In the data rows, the value 50 means zero.
Every row has a hidden score. In each pair, how much higher is the second row's than the first's? 15 means about the same, 30 much higher and 0 much lower. The score is a weighted sum of the row's numbers plus the product of two more (or one squared), each taken from its middle value.
43/37/31/64/63/74/64/50/57/39/39/46/48/49/50/59
46/49/60/44/52/50/56/56/69/26/62/23/79/50/66/40: 12
27/57/47/75/57/56/43/48/51/38/47/61/47/55/27/54
72/54/35/81/41/54/72/49/47/66/54/47/66/21/64/57: 16
45/55/45/57/49/56/25/57/49/55/33/55/48/73/42/50
37/41/55/43/57/59/61/63/32/43/46/21/60/74/39/23: 13
58/39/32/59/43/37/52/25/63/47/38/58/31/46/59/74
79/68/54/74/49/49/67/39/66/30/52/36/49/26/63/49: 17
71/29/24/55/52/27/42/31/46/51/51/68/63/66/39/59
50/17/25/45/53/44/49/31/37/66/52/36/53/54/40/59: 22
40/47/81/43/46/48/31/70/36/48/61/61/39/48/52/46
54/67/79/44/40/43/66/34/42/43/63/38/37/17/76/58: 12
42/55/55/63/46/37/42/51/57/53/68/85/56/43/65/74
41/58/45/39/53/65/44/43/56/36/44/51/21/44/56/46: 12
64/44/40/69/50/40/40/42/77/61/33/73/51/56/41/47
52/50/37/57/48/65/36/44/53/25/45/39/71/58/33/48: 7
40/33/34/52/50/72/59/64/55/55/50/31/71/51/42/41
48/58/54/58/49/59/46/59/54/48/48/52/27/56/55/71: 17
27/46/29/47/47/54/35/54/41/42/51/45/49/54/46/69
51/35/47/41/59/65/54/68/70/64/36/50/61/36/49/31: 15
73/54/67/41/53/52/46/56/82/48/41/57/53/38/72/39
54/47/30/66/54/61/81/35/31/52/47/37/51/52/24/58: 11
42/53/50/50/40/65/72/43/41/34/36/49/26/31/65/66
71/46/44/40/53/48/34/72/56/66/45/51/56/66/50/40: 19
57/29/67/41/53/59/66/45/48/52/69/28/52/35/75/63
67/46/86/32/42/34/46/57/41/55/58/34/35/57/52/45: 21
61/60/67/56/46/70/69/54/56/37/41/31/67/36/85/45
70/47/37/78/52/58/50/47/68/69/41/66/66/39/51/48: 19
66/72/49/77/57/45/60/44/67/62/47/52/65/56/25/43
56/47/33/44/55/54/50/27/61/28/44/26/68/52/30/45: 14
58/64/56/44/41/58/84/72/57/55/49/48/45/37/79/56
69/36/57/28/64/50/30/54/45/64/58/59/59/55/47/34: 19
42/74/53/66/43/42/32/34/73/40/38/74/50/37/57/52
47/57/54/53/58/52/42/72/54/69/41/59/49/64/29/29: 20
22/36/35/55/55/53/48/37/57/43/69/57/56/52/59/69
41/51/62/34/62/60/35/47/41/36/36/38/49/62/33/27: 18
66/46/42/48/64/47/34/41/63/43/26/70/55/61/36/44
47/50/62/38/46/59/41/77/55/49/61/34/45/57/58/54: 16
55/54/38/26/53/51/28/59/52/65/60/62/48/48/59/51
21/43/53/40/48/63/41/48/44/32/73/48/59/60/58/56: 12
58/53/63/38/60/41/31/48/70/69/57/57/53/34/75/44
31/46/46/46/60/62/32/59/58/28/56/44/58/48/49/49: 19
53/37/57/37/45/49/30/65/32/64/63/31/55/64/47/50
61/44/41/47/52/76/39/67/46/59/69/50/48/46/53/39: 14
22/60/48/83/41/40/55/56/22/50/73/59/67/57/36/48
43/67/75/41/48/53/55/70/41/37/60/32/50/41/88/41: 15
34/72/80/48/44/46/41/43/47/35/54/52/27/37/57/49
42/35/48/49/52/58/34/67/51/72/47/70/52/58/43/45: 18
57/41/31/70/55/70/64/58/65/61/43/55/44/49/36/34
75/50/46/34/47/62/55/59/51/63/62/47/30/57/63/48: 15
44/40/62/53/75/30/59/38/57/26/47/27/38/60/35/45
56/55/55/57/49/60/50/78/54/63/46/66/40/56/40/56: 15
65/59/51/86/50/31/84/51/42/60/39/62/63/41/61/71
54/46/50/35/64/65/38/51/48/45/63/45/39/49/55/64: 18
32/67/51/80/37/29/57/47/36/62/82/70/58/46/69/64
61/56/48/72/50/36/46/57/52/40/48/51/49/17/89/65: 9
39/61/50/79/38/18/62/16/42/27/52/49/63/41/58/75
31/66/47/71/47/46/60/42/45/40/64/60/35/61/27/62: 19
48/72/65/40/51/40/47/50/71/17/61/43/63/45/78/44
49/27/58/50/60/42/34/41/60/34/42/31/64/77/49/34: 22
61/41/25/41/51/59/55/47/57/53/50/37/68/43/41/68
40/37/44/26/57/63/47/57/61/56/40/44/72/50/42/45: 17
44/48/38/58/67/67/37/41/65/50/44/56/74/51/41/28
52/40/42/46/39/55/63/49/37/55/71/27/68/35/64/77: 13
57/48/50/52/51/26/61/70/40/72/26/56/35/52/24/33
45/52/61/30/40/65/61/44/49/45/39/46/22/34/72/45: 4
54/36/30/43/62/60/44/43/48/62/64/53/54/53/31/60
56/37/49/53/47/39/36/60/31/58/58/64/40/75/41/66: 16
54/49/24/45/57/47/60/33/53/45/33/62/38/44/54/77
44/42/55/49/61/59/42/32/60/27/44/26/65/57/48/57: 20
47/50/42/23/48/49/42/23/60/29/40/31/57/70/53/32
53/53/59/49/64/65/55/59/64/39/20/39/39/43/67/31: 18
50/36/30/44/63/59/39/46/33/45/59/40/53/52/39/67
41/70/31/80/46/66/75/63/53/42/50/41/72/44/61/38: 2
78/28/62/29/48/39/45/63/38/57/61/47/36/56/46/32
23/58/38/58/41/44/66/42/22/34/75/61/56/43/55/75: 15
49/46/75/34/61/50/37/72/42/57/63/44/44/61/67/37
50/19/77/39/55/31/51/53/37/55/63/71/39/59/36/44: 8
68/34/55/38/57/38/43/66/48/64/29/54/39/54/39/18
26/53/37/51/50/46/25/49/39/36/68/57/54/66/44/53: 12
20/42/30/71/48/49/55/28/31/38/47/43/48/67/33/51
64/25/57/48/57/27/47/47/49/56/75/50/49/61/62/74: 26
46/32/47/50/57/44/49/66/34/75/59/56/36/67/35/32
61/33/62/26/52/46/56/66/16/64/68/36/48/53/66/45: 19
71/58/61/56/46/59/73/67/66/65/27/56/51/30/69/39
53/75/76/36/40/63/66/65/53/39/55/27/48/47/62/36: 16
57/39/52/60/41/52/40/74/60/55/38/46/72/23/72/49
78/48/53/48/53/51/75/48/50/61/63/50/35/33/83/56: 15
36/47/31/61/58/65/51/58/39/64/21/49/50/53/34/45
55/51/31/40/55/61/33/55/60/55/42/69/51/40/58/60: 17
79/54/35/26/44/47/55/61/42/62/71/41/39/52/65/41
42/41/43/23/51/57/26/49/37/53/60/62/47/40/62/53: 15
51/53/79/30/53/43/37/63/50/51/40/53/33/54/47/25
65/62/66/46/38/24/41/56/71/31/40/22/59/44/68/26: 14
65/55/67/21/50/48/48/54/68/48/50/54/50/33/74/55
73/50/64/61/52/67/69/62/55/55/58/39/60/35/71/61: 19
65/51/62/48/52/56/47/53/71/39/20/69/37/51/52/37
49/37/33/53/62/62/49/47/61/54/33/43/85/56/50/38: 15
69/48/49/42/48/40/51/31/51/48/47/42/29/37/55/77
68/55/37/44/52/56/66/48/67/67/28/80/57/36/46/29: 9
63/50/72/29/55/45/49/67/55/74/36/67/47/51/57/27
34/40/64/50/44/51/29/49/71/52/39/62/66/61/50/21: 15
77/53/59/52/41/60/59/71/69/57/37/50/60/32/65/51
70/65/52/48/52/63/62/59/68/68/31/47/47/34/70/28: 13
32/45/58/53/47/36/38/60/23/79/71/56/56/53/34/37
47/70/42/78/45/70/60/39/62/50/52/37/81/43/56/41: 8
39/46/32/55/58/50/30/62/56/58/53/44/73/64/45/28
49/46/63/51/46/20/54/31/64/48/40/55/23/62/55/66: 22
74/39/41/48/48/44/42/48/46/69/61/63/38/49/39/65
49/34/68/43/50/39/30/36/43/33/37/44/74/75/48/22: 9
58/30/44/38/68/46/37/50/50/55/46/45/45/71/30/36
66/48/38/53/52/53/55/71/49/71/38/67/42/56/30/31: 10
37/50/47/51/52/55/32/49/47/34/58/42/28/63/38/40
44/49/66/38/58/64/48/47/41/21/53/17/55/53/70/37: 16
31/58/60/31/56/64/39/41/47/28/51/48/42/58/41/45
59/54/67/42/49/36/49/67/53/57/30/39/32/62/32/28: 19
30/62/67/56/36/40/39/28/46/27/48/47/42/52/58/73
29/50/27/62/52/50/37/62/66/58/53/55/61/31/60/54: 10
58/38/68/22/47/69/59/56/46/50/41/40/34/52/52/33
36/45/64/30/48/60/30/62/43/59/52/46/40/43/68/40: 9
56/79/81/67/39/34/56/37/35/28/52/51/29/50/41/51
71/51/54/21/67/40/59/62/40/71/57/58/59/62/38/34: 15
33/64/58/30/47/47/30/52/56/24/44/44/54/62/50/36
58/27/76/49/53/50/44/54/34/57/54/39/46/62/38/63: 25
45/64/46/91/57/43/86/47/46/56/34/47/65/57/35/30
40/45/45/42/64/69/58/63/50/54/47/44/44/51/53/69: 25
28/53/53/61/48/40/44/49/50/41/59/63/41/26/54/77
51/67/51/46/42/68/36/67/66/57/41/56/56/41/65/50: 14
74/51/71/36/45/47/41/43/70/36/39/64/36/40/60/48
58/34/63/24/45/30/48/56/23/56/70/32/44/56/62/60: 24
55/53/42/50/67/42/30/71/54/43/55/60/51/71/38/37
44/61/46/61/51/67/56/48/71/52/53/50/74/27/85/34: 12
62/15/38/38/62/34/40/48/35/58/58/53/52/58/30/46
59/43/42/66/50/41/67/64/38/69/38/59/40/73/24/28: 10
58/72/74/57/37/43/53/29/38/42/52/60/31/45/40/71
47/39/37/28/61/66/47/58/49/33/57/36/76/40/56/36: 10
53/45/52/36/73/51/39/56/77/44/45/43/43/43/53/30
45/49/34/65/40/49/55/45/48/64/60/67/51/41/63/85: 17
56/42/51/36/61/64/35/37/70/56/40/47/40/56/63/35
32/49/54/58/63/55/42/61/59/30/37/25/55/58/51/21: 7
50/54/68/39/46/51/51/63/54/66/39/61/30/46/30/27
40/72/24/64/48/59/60/52/62/55/38/75/47/32/47/51: 13
54/58/77/64/34/24/48/58/59/46/74/54/68/30/70/65
59/33/67/22/52/54/61/43/54/40/50/44/26/56/50/46: 13
54/44/26/43/60/73/56/49/64/61/31/58/64/43/50/42
75/33/38/71/46/52/45/34/57/51/39/64/53/57/48/69: 20
79/27/52/31/42/53/53/55/56/54/53/29/40/50/68/38
74/69/64/62/57/34/56/56/69/28/52/37/76/35/47/43: 6
34/43/43/46/50/59/35/54/50/42/65/56/69/39/68/70
33/49/57/52/61/72/45/55/56/35/43/26/57/51/44/26: 16
65/52/35/32/48/30/68/36/78/67/55/51/47/34/62/60
70/26/47/30/46/45/49/69/39/56/54/49/39/35/52/60: 18
48/39/61/38/50/65/41/51/69/24/42/43/47/35/47/29
70/38/53/46/60/42/30/59/40/65/40/49/32/59/48/26: 18
70/35/38/48/51/45/61/62/34/81/62/47/41/49/34/47
57/78/55/59/43/22/56/17/61/36/43/57/27/41/51/58: 11
54/30/47/36/64/53/55/76/31/71/50/35/66/51/64/26
68/56/58/56/52/50/63/67/74/65/43/64/40/38/80/38: 9
65/67/50/30/39/63/66/64/51/52/29/46/37/27/66/40
57/46/84/35/49/43/55/57/47/35/48/33/25/44/54/29: 13
49/72/78/31/42/52/60/48/50/33/46/32/31/41/66/49
44/57/44/53/38/54/65/41/62/31/48/54/39/42/61/82: 14
54/55/36/70/50/49/45/35/76/48/31/62/54/43/42/65
44/55/60/43/40/61/60/48/65/43/23/59/24/43/46/40: 8
62/47/72/26/51/51/63/41/59/30/39/48/37/50/68/63
70/36/70/29/35/13/50/56/36/52/59/44/49/58/33/55: 22
67/54/50/59/48/62/52/35/77/50/43/57/35/29/57/56
55/50/30/41/51/60/53/59/64/70/35/50/72/44/71/56: 11
79/75/48/66/42/36/70/30/42/42/40/61/36/56/51/70
52/52/49/52/63/74/50/45/70/40/23/60/62/36/56/47: 22
70/48/59/46/43/61/54/38/72/34/53/47/33/35/54/57
69/35/51/36/64/46/34/54/44/59/44/54/33/65/44/39: 14
69/41/59/31/67/55/36/48/41/63/41/39/46/43/39/42
61/33/18/58/58/44/63/62/35/73/57/52/68/57/38/50: 4
48/61/78/37/45/63/57/38/57/28/66/40/67/50/82/32
67/35/59/46/48/11/37/45/37/69/73/54/64/64/44/56: 22
56/42/56/57/56/58/45/44/68/52/56/47/33/37/36/59
47/57/56/37/49/55/34/49/74/36/61/60/52/42/72/59: 14
27/63/51/31/41/59/32/45/53/46/43/46/39/50/61/53
68/40/82/45/45/53/41/56/69/46/48/47/44/45/64/20: 14
50/33/38/50/45/30/36/71/55/62/44/52/55/72/34/22
34/33/38/63/58/38/44/51/24/68/75/61/59/65/37/52: 20
33/57/60/36/48/52/32/68/40/49/50/46/29/44/51/41
26/64/60/69/51/50/45/40/38/36/55/65/35/53/32/59: 13
27/44/52/64/60/59/32/62/33/56/45/52/67/66/56/52
52/57/66/67/44/41/38/36/66/46/36/64/49/41/52/76: 16
37/47/51/49/35/62/31/51/51/43/37/47/43/65/35/55
51/72/52/63/34/53/55/27/70/49/50/35/27/49/54/54: 17
43/51/50/37/48/83/51/54/51/30/52/32/66/44/51/36
37/41/49/27/53/55/27/56/42/57/48/64/49/54/51/56: 15
23/43/38/65/56/44/38/35/45/34/75/51/68/52/43/59
53/39/40/48/35/40/41/54/45/76/73/68/39/42/61/63: 17
40/35/57/26/61/43/47/47/45/47/64/26/51/72/35/34
39/69/26/81/43/40/40/32/51/46/51/74/53/47/40/60: 7
34/42/50/55/55/52/57/47/30/60/38/60/29/72/28/48
27/46/26/61/41/44/57/46/37/49/71/48/57/65/45/74: 11
55/38/31/46/60/40/30/57/48/62/60/53/60/49/27/49
41/48/45/56/53/27/28/53/41/58/67/51/61/65/37/67: 19
51/58/76/54/49/35/61/54/78/27/40/46/50/24/77/46
42/75/61/54/46/50/44/55/63/41/26/46/29/41/41/30: 21
36/67/44/62/37/67/44/54/69/40/55/49/74/30/69/42
39/42/45/36/60/53/29/61/56/35/43/52/54/66/41/35: 19
28/52/46/45/39/57/33/43/55/46/53/48/34/50/41/60
48/67/61/51/46/47/56/35/59/35/36/47/27/53/34/65: 18
63/55/84/50/47/19/61/65/37/51/55/46/26/59/55/53
54/73/74/43/61/58/53/44/53/27/48/23/64/36/70/28: 3
45/36/33/50/45/43/19/31/53/37/46/48/61/60/40/50
30/76/66/49/47/54/53/47/44/23/34/51/35/56/44/54: 18
34/43/57/48/34/47/39/54/25/61/77/56/40/61/44/61
37/70/41/63/37/52/41/48/63/63/72/67/51/32/68/58: 6
51/56/44/70/37/67/43/47/71/23/58/41/56/48/73/46
56/44/38/57/33/37/51/30/44/59/53/82/34/42/51/76: 11
47/43/35/30/73/61/49/70/38/54/54/34/65/42/57/43
33/47/49/52/61/40/51/54/30/64/58/49/37/50/30/70: 26
78/52/31/58/60/54/65/62/67/62/47/62/67/32/71/32
49/76/73/54/50/51/54/58/67/52/50/36/39/28/78/43: 10
47/35/46/29/45/70/45/54/53/37/43/24/67/44/48/39
40/63/37/82/52/48/74/32/48/47/30/47/23/52/51/44: 9
48/36/47/41/36/54/47/71/41/61/80/57/42/63/48/53
55/33/41/48/73/48/36/44/63/37/48/35/44/59/53/57: 19
38/60/50/64/36/39/29/57/47/45/68/66/60/75/53/62
53/54/50/60/40/58/70/57/78/51/28/54/32/45/40/40: 16
55/64/36/70/43/61/85/63/51/72/34/56/55/29/51/30
37/49/54/57/36/54/48/38/38/19/27/46/44/78/34/36: 13
59/35/27/54/61/57/62/30/71/39/40/45/55/47/65/67
31/56/44/66/43/55/32/48/57/54/34/78/54/44/46/60: 5
67/62/60/38/53/40/64/40/71/29/21/64/39/56/54/55
30/51/47/57/46/39/32/31/57/40/60/54/36/45/44/68: 14
50/42/42/42/56/50/51/56/85/47/40/67/45/55/38/40
43/43/11/52/48/45/57/40/53/56/51/52/71/52/33/63: 5
63/49/52/38/63/52/52/66/42/61/20/59/37/53/37/48
51/35/53/39/39/39/61/39/28/51/52/48/40/50/24/77: 18
60/37/31/49/52/57/35/42/51/61/50/57/67/67/30/48
60/33/38/53/46/22/37/43/44/59/83/64/43/61/42/57: 17
50/64/46/38/64/56/45/44/61/35/57/31/62/72/35/37
73/38/68/42/57/45/42/37/51/60/67/46/47/73/37/45: 28
48/18/42/48/57/49/67/37/26/58/60/35/47/47/35/67
26/53/51/33/44/54/45/55/29/44/44/44/27/57/36/34: 11
58/45/48/45/47/64/84/33/26/50/38/33/37/59/56/63
40/43/40/64/41/66/64/53/48/61/36/59/27/51/40/55: 12
58/47/73/33/50/68/54/56/51/44/45/38/36/62/75/38
57/63/37/71/56/77/64/35/64/60/56/54/52/49/46/54: 19
51/51/32/60/56/37/25/29/66/49/53/65/74/55/68/50
34/77/74/49/34/36/49/36/48/35/50/59/27/51/59/60: 20
41/52/70/40/59/59/45/49/51/29/53/20/63/61/51/21
50/53/48/50/44/56/38/50/71/49/53/74/25/45/52/42: 8
34/74/74/45/47/40/41/43/49/32/43/76/34/42/53/54
67/39/60/24/54/44/57/62/33/56/50/31/31/37/64/53: 20
67/37/56/55/54/42/41/65/47/65/36/68/53/68/32/17
44/63/52/62/53/41/29/37/64/47/45/64/36/50/54/67: 15
48/50/45/45/36/63/52/65/61/56/52/61/50/27/85/61
19/61/40/62/58/46/48/61/26/54/67/49/64/40/51/66: 29
77/46/27/58/51/42/54/52/67/77/48/63/62/41/64/51
27/49/53/44/57/69/55/40/51/33/35/46/55/67/32/45: 13
47/64/60/50/57/60/39/58/56/27/42/32/72/57/55/16
62/45/52/36/57/72/50/67/59/46/44/32/53/48/45/48: 25
40/59/64/44/52/67/63/66/48/43/37/28/71/25/72/33
46/72/54/53/63/57/40/42/60/60/38/69/41/51/46/61: 19
42/49/28/57/50/75/81/61/43/55/46/51/61/56/57/60
32/30/40/40/45/46/36/46/23/66/68/64/52/48/36/54: 21
54/64/51/41/49/79/48/63/54/55/33/49/60/43/71/19
49/62/49/78/53/45/99/59/40/52/49/37/54/30/52/51: 15
32/72/88/58/35/57/48/55/35/41/59/53/40/44/56/47
55/44/31/64/56/54/44/38/49/37/36/42/68/38/21/54: 16
51/60/44/48/47/61/51/61/55/47/55/44/85/38/90/35
41/59/83/42/51/54/57/59/51/24/52/33/55/44/72/14: 15
29/66/43/54/52/40/43/54/39/39/68/53/61/50/36/75
55/37/28/53/69/45/45/37/44/41/52/35/85/56/52/58: 1
28/44/36/36/52/69/49/44/40/31/65/34/71/36/66/41
53/40/40/22/51/54/62/32/41/57/47/32/45/53/33/64: 22
50/47/41/52/64/59/48/65/49/69/45/61/36/64/34/46
51/33/34/21/67/59/59/55/44/69/59/50/48/46/55/49: 14
40/62/62/28/51/64/64/35/48/39/53/16/63/59/46/41
41/69/40/53/45/48/57/37/47/39/70/60/51/37/75/82: 17
29/44/72/50/54/62/56/42/39/24/46/24/46/49/59/57
68/61/56/45/64/50/40/51/72/40/34/28/63/36/63/31: 19
65/22/49/27/49/54/58/34/42/75/56/51/52/55/54/60
49/53/45/49/41/56/75/37/45/43/38/47/22/37/42/68: 10
41/40/56/57/56/38/39/42/29/43/52/54/29/70/28/55
61/62/45/48/53/37/65/43/58/66/43/31/65/35/61/81: 14
55/60/20/62/34/62/60/39/70/54/37/64/61/50/38/54
67/44/45/54/49/52/54/43/37/51/49/40/74/69/19/59: 12
39/54/61/68/34/40/36/40/72/44/60/77/57/38/58/65
41/73/65/53/41/60/46/33/73/37/43/53/33/53/59/50: 19
81/45/71/45/44/38/63/61/66/48/56/49/32/37/72/48
47/65/70/54/49/24/49/46/73/47/19/50/37/53/50/56: 20
56/56/48/63/48/67/73/47/53/51/30/54/29/39/41/62
44/44/48/35/48/42/34/70/44/71/47/60/52/39/36/58: 22
44/63/64/64/34/59/67/55/51/47/35/52/24/41/54/64
64/47/22/59/52/52/51/31/55/41/43/45/55/52/56/78: 15
78/57/41/55/56/49/52/49/65/45/42/57/64/43/59/76
75/41/44/66/42/61/59/26/42/48/62/43/60/49/55/77: 21
53/67/60/43/40/61/52/69/52/64/52/62/35/23/71/46
39/72/55/67/45/47/26/39/71/42/53/71/56/54/47/44: 18
62/52/61/58/58/55/32/41/70/43/34/70/36/38/52/38
39/63/55/52/35/43/27/43/53/51/56/72/43/33/62/68: 18
51/60/26/47/55/56/60/29/73/49/28/62/46/53/39/53
48/33/21/40/56/59/38/51/52/42/50/32/73/46/52/45: 12
28/57/49/75/50/31/52/50/34/51/79/74/66/45/43/66
31/60/68/83/36/39/40/46/50/53/72/57/59/31/64/61: 4
37/67/43/48/36/57/56/33/43/43/72/53/42/32/69/76
66/62/65/18/53/37/34/52/40/55/49/61/35/55/54/25: 17
47/44/45/78/47/50/49/58/40/23/45/42/61/67/21/35
58/32/32/31/31/47/62/47/50/71/64/50/45/66/55/65: 23
60/40/55/74/36/23/41/42/24/64/54/64/34/64/29/49
55/53/38/40/58/61/60/60/32/80/46/55/43/59/46/61: 15
66/37/40/62/62/45/69/54/20/74/61/39/44/42/61/66
52/36/27/66/69/66/50/50/49/58/45/52/67/49/30/41: 14
73/18/35/50/55/30/47/38/36/59/54/63/66/62/43/64
74/55/53/46/35/60/64/65/63/75/30/52/47/36/58/36: 16
70/28/48/36/58/35/59/28/26/51/56/28/39/46/51/68
47/38/51/41/53/52/20/32/52/33/47/51/61/62/45/54: 12
32/47/51/51/61/61/49/61/44/27/41/30/34/55/43/46
32/40/66/52/38/45/26/48/35/48/65/50/41/59/41/58: 17
42/46/43/41/39/56/50/37/50/38/52/62/36/33/64/80
60/25/46/52/38/32/73/26/64/36/46/54/43/57/62/75: 19
33/65/48/38/43/66/40/47/59/31/37/46/36/51/52/49
50/48/64/30/44/64/60/70/54/72/58/37/43/42/64/42: 16
40/55/37/63/40/45/42/37/73/37/31/69/46/47/38/61
57/50/66/62/50/55/55/60/26/63/51/48/34/69/25/44: 21
69/48/58/22/42/15/76/44/49/32/67/52/77/54/73/51
73/42/40/42/59/27/47/39/46/69/38/52/60/63/24/56: 19
50/42/38/46/48/56/33/74/31/68/63/56/64/48/44/51
18/49/38/41/52/73/52/53/45/47/33/45/58/50/59/54: 11
70/74/74/42/38/62/56/49/49/58/42/35/35/31/64/34
17/57/39/66/57/59/62/59/40/41/59/42/80/51/47/44: 8
65/40/46/27/45/51/46/64/34/68/67/62/39/51/41/51
60/32/26/34/61/59/52/60/49/63/58/38/58/66/49/45: 12
55/54/76/47/31/31/48/9/64/30/58/44/44/51/50/57
63/28/66/40/39/44/39/69/49/55/38/44/38/62/49/19: 14
26/55/38/70/43/35/68/23/30/40/63/49/66/42/32/70
42/30/36/45/56/66/53/37/48/26/55/40/76/70/46/36: 17
37/63/58/68/40/40/49/48/49/56/81/64/60/40/85/67
61/33/59/37/49/51/30/55/52/69/68/60/44/49/48/48: 17
52/42/57/40/56/52/53/55/36/49/35/40/37/72/20/36
36/43/56/40/50/64/49/63/24/36/60/21/67/60/51/26: 8
33/58/43/57/71/75/59/61/50/49/52/44/72/50/43/35
40/61/66/49/37/56/63/69/58/55/50/49/33/19/77/37: 5
49/65/39/87/40/35/55/50/57/59/42/77/58/67/29/40
35/48/43/47/58/48/49/56/69/40/51/37/81/59/32/39: 18
47/59/46/77/54/46/71/43/50/48/33/53/21/50/40/59
60/46/38/59/51/37/67/59/37/74/38/54/66/68/17/40: 8
52/49/45/50/60/63/44/41/65/61/49/48/42/70/38/56
46/54/68/60/58/60/53/60/67/23/44/35/69/51/55/17: 9
38/46/58/28/52/54/34/73/48/62/59/56/49/54/44/44
52/62/66/41/51/46/36/68/47/62/40/50/39/71/38/34: 15
31/59/54/63/51/51/29/33/57/44/58/59/56/41/60/71
41/44/59/51/58/60/48/41/40/20/40/21/66/51/43/15: 16
77/56/24/64/54/48/48/36/59/60/43/69/55/43/61/66
49/44/39/53/59/38/27/40/42/68/47/68/54/63/34/60: 16
70/44/74/27/44/31/50/53/30/63/45/42/34/62/50/55
24/61/53/49/51/34/27/54/48/57/58/77/48/54/43/49: 12
42/28/32/55/48/57/67/43/20/59/47/45/37/47/30/60
61/41/37/41/45/55/43/41/58/56/40/41/36/43/68/71: 19
37/36/54/30/40/33/34/39/50/35/41/38/39/66/54/61
71/56/62/50/46/54/48/71/63/59/43/66/51/31/80/50: 10
51/63/50/69/28/22/60/42/25/65/68/51/22/50/36/51
60/48/58/52/62/48/69/28/43/58/60/48/46/65/16/57: 15
58/34/36/48/56/39/32/26/48/23/57/43/65/72/51/54
49/67/52/64/32/30/45/38/46/59/74/61/59/22/79/71: 19
56/61/45/50/43/61/82/61/49/64/62/38/66/29/82/55
30/48/48/29/54/55/42/74/45/56/50/44/40/54/42/43: 21
41/42/43/26/47/68/51/56/45/37/54/20/66/56/66/39
66/66/51/64/51/43/45/42/61/74/49/54/66/39/60/72: 21
48/49/54/48/38/63/63/36/46/8/58/24/56/68/55/32
39/37/40/48/61/55/48/61/40/68/42/45/48/70/28/26: 17
63/72/51/80/41/52/69/54/67/67/46/54/46/48/37/54
70/68/62/43/49/57/57/55/63/57/37/51/76/24/77/45: 14
24/59/49/55/50/47/55/63/35/50/64/51/31/61/25/44
39/63/48/50/55/49/29/52/62/54/43/79/41/48/41/46: 7
54/31/30/58/66/59/82/48/39/63/48/41/66/38/53/64
47/49/52/62/59/42/78/55/5/54/43/56/36/67/31/48: 17
45/50/52/47/48/29/38/63/12/78/65/63/57/44/58/62
40/46/48/49/58/81/57/56/45/26/50/25/61/45/54/35: 2
35/39/51/41/44/66/23/45/55/46/37/47/45/51/51/32
40/37/61/36/44/63/39/42/45/25/37/25/48/50/42/40: 17
67/57/31/63/61/54/50/20/76/46/37/54/53/39/59/54
59/54/74/42/51/46/59/48/75/18/54/35/67/56/48/28: 9
74/36/48/29/52/40/34/52/28/53/70/50/56/47/50/63
42/54/41/86/30/27/74/30/34/57/61/65/46/45/41/71: 11
